In the rows, 128 means zero.
Named moves, each a turn or a mirror, and the order they were made in; the first pair answered:
J:
[160  87 157 132 107 143 111 154 146 132 175 138 136 183 146 205  88 157
  98 110 115 121] |-> [174  75 112 131 138 162 118 121 157 124 181 136 188 151 130 167 106 160
  79 100 124 121]
[139 135 116 127 133 124 132 120 120 133 119 117 140  87 137 115 149 126
 147 118 143 108] |-> [133 139 146 129 116 113 128 143 112 139 114 127 107 107 147 132 135 126
 155 119 135 110]
[104 138 164 137  90 160 114 165 120 117 106 149  99 116 114 113 101 131
 134 162 134 122] |-> [115 129 119 142 119 176 121 131 129 106 108 145 152  89  95  80 114 134
 113 149 137 118]
Y:
[113 138 146 133 126 125 107 127 124 115 108 145 127 105 123 132 127  92
 145 114 128 126] |-> [122 134 131 138 136 127 112 119 129 113 110 137 132  92 119 126 138  96
 144 118 132 129]
[122 131 148 126 114 128 134 120 118 130 108 133 135 122 126 105 146 103
 128 119 132 131] |-> [122 129 149 125 117 125 130 119 119 133 107 129 131 122 125 106 151 106
 130 122 134 134]
[121 144 151 150  94 138 126 171 127 111  88 160  91 122  79 112  97 121
 148 146 120 128] |-> [141 138 101 155 134 148 136 130 141  96  93 136 135  87  67  76 125 126
 136 140 133 126]
[127 122 123 142 148 115 146 128 164 104 105  86  66  87 112 106 155 134
 189 180 153 128] |-> [124 118 102  95 138 161 128 122 109 109 137 169 200 123  95  96  92 115
  69  93 134 123]
U:
[120 153 153 106 122 122 131 159 109 106 120 132 131 129 125 141  87 116
  99 135 150 118] |-> [129 158 158 110 134 102 129 148 120 119 127 100  99 143 141 161 104 129
 116 148 146 121]
[ 94 141 159  89 104 156 119 146  88 117 110 186 124 129 125 131 110  97
 122  90 128  97] |-> [114 150 170 104 134 108 124 129 115 144 128 122  56 152 167 166 151 123
 165 115 123 108]
[158 139  92 119 149 141 134  92 124 128 168 102 102 127 133 145 175 151
 132 112 102 140] |-> [144 137  87 105 126 172 132 108 105 114 156 149 152 108 108 125 145 130
 102  95 108 130]
[141 130  60 118 133 140 132 100 125 114 133  99 196 119 125 104 144 139
  95  97 140 115] |-> [151 136  67 125 150 113 133  91 139 127 141  67 160 130 146 120 164 151
 115 110 137 122]
W:
[ 95 123 162 178 142 115 164 198 118 129 100  90  68 134 119 163 123  69
 149 133  89 102] |-> [101 120 155 178 155 110 165 190 125 131  99  75  65 129 125 166 135  73
 155 133  87 102]
[146 133 128 134 113 115 130  98 145 118 159 153 141  88 155 139 136 142
 143 149 154 107] |-> [149 133 132 129 118 116 122  97 142 124 170 154 145 103 163 149 132 144
 133 141 146 107]
[146  85  99  90 120 135 167 122  88 131 143 129 156 129 134 129 127 160
  88 137  82 131] |-> [135  90 111  86 104 146 171 134  86 126 129 143 158 120 122 124 120 150
  88 140  90 127]
Now pairs of rows:
Between the rows of a pair lie two moves.
[169 153 189 126 148 131 130 128 151 146 137 148 113 128 144 133 100 150
 162 122  97 116] |-> [155 150 176 128 139 156 130 130 157 124 116 167 133  95 118 105 100 142
 159 130 112 117]	U W
[126 143 162 126 122  86 128 137 110 153 169 133 109 206 164 169 120 131
 115 101  93 139] |-> [105 140 187 132  93  95 123 169 106 139 132 144  73 180 148 166 110 116
 140 128 104 134]	W U
[156 122 131 155 143 160 136 124  65 153 123 133 154 170 116 136 140 112
 120 112 146 129] |-> [160 120 114 167 161 154 142 110  84 144 111 107 142 148 112 122 162 122
 144 128 152 132]	Y J
[123 160 158 120 121 128  89 146 136 151 134 122 121 151 146 148 112 110
  89 112 136 119] |-> [143 154 124 130 158 123  99 111 156 148 145  98 139 138 146 136 137 124
  94 112 139 120]	J U
[133 148 143 123 127 116 109 114 111 138 170 151 146 168 157 150 101 128
  98 103  84 127] |-> [145 146 126 129 146 108 112  91 126 136 178 127 149 166 157 146 119 136
 102 106  85 125]	J U
[100 147 130 131 121 120 124 154 122 104 111 171 130 140 127 157 113 112
 132 151 137 110] |-> [107 150 119 143 137 106 127 138 140  99 106 145 109 126 125 154 138 119
 154 174 145 113]	Y J
[171 167  85 116 161 112 141  90  80 130 185 158 168 198 153 144  99 152
  68  67 118 121] |-> [174 170 105 153 174  71 154  96 131 126 159  76  50 171 172 157 154 170
 171 138 132 128]	J Y
[146 134 141 127 130  98 127 119 123 149 153 107  87 187 168 170 133 140
 138 130 119 128] |-> [148 134 138 113 126 110 119 119 111 151 160 128 118 197 167 168 116 137
 111 108 116 125]	Y Y
[118 172 137 133 141 128 137 128 141 145 146 112  89 146 158 111 140 127
 125 143 103 116] |-> [106 169 140 134 121 143 141 135 145 125 127 125  92 120 137  93 136 117
 131 156 115 113]	U Y
[112 106 109 104 100 160 131 122  97 109 104 139 185 133  95 113 111  99
  85 101 161 126] |-> [119 105  90 127 122 154 145 104 131  95  85  96 147  93  87  94 148 113
 132 143 177 131]	Y J
[116 112 102 133 157 143 125 103 140  96 113 141 136  86  81  55 131 138
 121 116 158 138] |-> [100 112 126 117 130 155 114 129 113 101 110 176 148 108  78  74  96 125
 101  98 150 131]	Y J
[118 127 148 126 103 135 123 154 120 115 112 158 121 113 112 119 111 113
 132 138 130 130] |-> [145 123 111 135 155 118 130 108 150 124 133 109 126 110 124 114 155 135
 137 139 130 135]	Y W
[116 120 118 134 127 142 124 126 127 114 117 146 137 115 124 110 112 133
 124 121 138 130] |-> [124 122 112 133 145 131 121 105 138 126 132 124 138 121 140 116 132 146
 126 118 135 134]	W W
[133 122 149 130 141  73 114 122 140 175 174 100  99 193 168 203 129 165
 101 105 111 133] |-> [ 91 100 132 125  70 162 115 158 129  93  99 189 159  91  70 105  76 113
  86 122 150 118]	U W
[102 118 107 136 137 151 147 121 123 125 106 130 148 100 113 115 115 135
 127 131 120 136] |-> [111 128 120 142 143 127 150 123 132 143 116 100 107 118 136 139 129 147
 155 148 114 139]	U J
[111 105 150 119 103 116 120 172 121 104  98 156 142 115 108 104 138 102
 135 146 149 120] |-> [118 107 150 125 103 109 121 169 127 100 101 147 128 112 116 103 145 106
 151 152 152 123]	Y J
[110 141 115 167  68 133 136 128 127 114 113 201 124 106 101 104 108 108
 150 167 157 126] |-> [136 139  69 157 117 129 137  76 126 132 147 188 190 124 114 100 127 122
 104 128 150 128]	U Y
[106 137 164 126 121 155 132 141  83 112 135 215 165 168 115 135  84 118
  65 121 100 131] |-> [156 130  98 150 209 125 153  56 133 126 165 119 165 157 138 123 164 158
  88 131 105 140]	U J
[120 153 152 139  76 128 127 154 126  92  82 166 119 109  89  82  91  91
 138 145 143 125] |-> [150 163 154 157 126  66 135 123 149 136 125  91  61 151 148 135 136 129
 168 154 129 134]	U W
[143 111  95 134 165 133 131  89 140 137 140 113 165 112 132 123 143 128
 105 116 122 132] |-> [147 113 104 135 169 122 133  93 148 141 140  99 145 118 144 135 153 131
 120 126 119 132]	J Y
[105 137 171 110  82 124 108 141  77 134 145 176 132 184 158 166  83 108
  91  90  91 117] |-> [103 112 104 129 100 169 129 111 122  71 101 166 170  64  91  69 115  96
 124 122 130 111]	Y U
[134 110 117 144 112 128 134 114 116  93 100 162 139  75 137  88 113 126
 135 108 150 126] |-> [128 115 149 136  99 116 125 134  92 116 119 181 131 124 161 124  90 125
 113  89 134 131]	W Y
[158 119 120 133 154 120 141  86 120 163 156 106 120 154 150 130 138 149
 131 113 107 135] |-> [154 119 123 124 150 129 136  87 111 162 159 123 142 161 144 131 125 145
 115 101 103 131]	Y J
[123 124  94 143 174  82 154  96 161 104 146  97  93  88 141 122 112 144
 154 139 111 111] |-> [109 129 130 114 137  96 138 126 109 117 159 165 136 141 145 149  55 124
  92  88  92 108]	Y J
[156 129 146 150 137  83 147 124 140 136 134  47  44 131 150 143 158 145
 194 160 115 136] |-> [143 105  95 139 118 161 153 109 136  78  95 105 144  43  76  52 139 113
 158 148 142 123]	U W
[106 138 161 114  94 132 123 159 105 131 121 154 106 153 135 131  98 105
 132 122 121 122] |-> [139 136 109 129 159 110 134  99 141 139 140  89 112 142 149 121 154 132
 149 129 126 131]	J U
[120 115  95 150 140 134 145 106 121 116 110 127 121  97 110 110 134 125
 132 134 132 106] |-> [113 116 117 135 118 135 138 130  89 126 122 161 135 129 120 136 103 113
 100 110 121 105]	U Y
[121 126 136 109  99 162 126 146 114 132  96 150 148 131 113 102 107 119
 115 104 123 112] |-> [136 123 125 134 127 132 141 124 149 135  97  94 100 116 124 102 151 137
 165 139 132 122]	W U
[153 130  92 126 181 113 132  80 142 153 166  85 154 141 147 126 147 154
  99 115 109 137] |-> [159 136 104 128 175 104 132  88 137 158 171  86 143 153 154 141 144 154
 103 116 108 138]	J Y
[129 140 132 153 154 128 122 128 129 135 132 122 118 163 157 153 137 140
 108  98 125 141] |-> [121 141 142 146 143 136 116 143 120 132 128 141 124 166 152 151 122 134
 106  94 125 135]	Y W
[164 112 114 173 165 112 159 128 129 125 144 102 138 170 168 156 140 136
 103 116 129 149] |-> [136 107 113 162 126 155 160 151 117  92 112 159 181 130 121 114 109 113
  83 116 140 142]	U W
[153 136 114 132 149 157 103 128 104 151 137 132 156 137 153 154 101 131
  91  88 145 151] |-> [137 135 135 157 126 149 116 152 130 124  95 114  79  92 135 144 116 124
 163 147 160 149]	W Y
[139  90  94  93  96 161 112 132 119 118 112 169 229 135 108 144 119 109
  67  68 129 174] |-> [142 111 165 110  85  95 104 168 128 159 123 119  98 197 170 227 133 133
 137 106 116 181]	J U
[169 108 116 138 160 116 136  70 150  98 134  79 156 115 115 122 168 188
 113 130 121 133] |-> [140 127 196 129 106 101 122 136 120 117 128 111  88 171 142 184 126 173
 130 136 105 138]	J W
[144 144 118 106 142  97 109  99 119 119 134 118 110 148 147 147 115 148
  97 136 122 147] |-> [132 143 133 116 120  98 110 113 128 106 115 118  75 128 135 143 117 144
 122 159 129 142]	U Y
[132 139 124 105 106 135 121 138 105 135 143 165 136 150 143 120  99 130
 122 114 117 122] |-> [128 139 137 115  97 125 120 150 109 135 138 156 111 150 150 133 104 133
 143 126 114 123]	U W
[130 129 105 118 139 131 127  96 139  96 126 129 166 117 104  79 137 120
  98 133 140 144] |-> [140 135 127 115 148  99 126  94 133 132 157 113 144 172 144 124 142 132
  91 120 121 149]	U W
[114  92 174 156  90  78 117 154 153 162  85 112 110 152 133 135  97 122
 146 129 174 166] |-> [121  83 124 164 121  96 128 117 171 138  82  97 152 101 106  82 123 123
 141 132 189 163]	U Y
[117 114 117 109 129 152 105 161 103 122  99 171 115  86 123 118  84 161
 106 158 110 123] |-> [122 109 100 115 139 157 110 145 108 120 101 163 130  81 120 105  96 166
 101 152 113 124]	Y Y
[112 121 154 128 121 125  92 201 113 153 105  74 116 178 145 181 122  87
 109 173 153 103] |-> [115 122 136 112 131 144  90 188  98 151 121  99 169 185 138 169 104  83
  62 139 148 104]	Y Y
[146 144 135 102 184  86 139 108 122 193 175 135 148 176 194 177 138 155
  79  87  79 148] |-> [159 138 101 124 214  84 152  74 158 177 168  96 140 134 187 151 181 168
 108 116  96 150]	Y J
[143 110 126 165 131 138 123 131 141 102 126 126 172 108 118  85 124 119
 129 141 135 120] |-> [136 118 154 174 116 118 119 152 144 112 122 112 110 129 136 112 130 124
 160 161 127 122]	J W
[157 131 109 127 147 121 127 113 134 126 169 106 152 127 127 147 129 130
 105  85 114 121] |-> [156 134 116 138 146 111 128 112 146 123 165  81 113 121 133 150 143 137
 132 107 119 122]	J Y
[135 107 105  86 168  94 147  73 114 136 166 109 173 134 125 160 175 148
 144 152  87  97] |-> [130 115 126  98 161  82 152  86 119 138 162  96 134 139 134 174 182 153
 171 171  82  96]	Y Y
[150 101  80 109 148 117 122 104 111 162 150 158 138  97  95 123 105 129
 113  73 122 146] |-> [153 101  71 122 160 110 130  95 131 162 142 130 111  79  96 116 132 137
 145  97 128 149]	Y Y
[135 152  99 132 145 126 107 121 114 143 156 114 145 160 124 144 146 153
 101 101 117 140] |-> [114 156 125 125 106 149  97 152  98 132 132 154 147 145 105 133 113 135
  95 103 119 133]	Y U
[127 129 170 158  90 119 142 167  97 135 101 157  79 108 137 133  81  96
 125 123 153 132] |-> [172 119  89 167 172 103 154  82 124 148 141  92 127 101 150 111 141 127
 108 107 156 131]	Y W
[127 115 125 105 123 147 136 137 121 127 119 152 156 112 122 120 115 110
 105 110 123 127] |-> [133 121 140 124 131 117 141 136 143 132 115 108  91 115 137 135 145 124
 157 146 128 132]	Y W
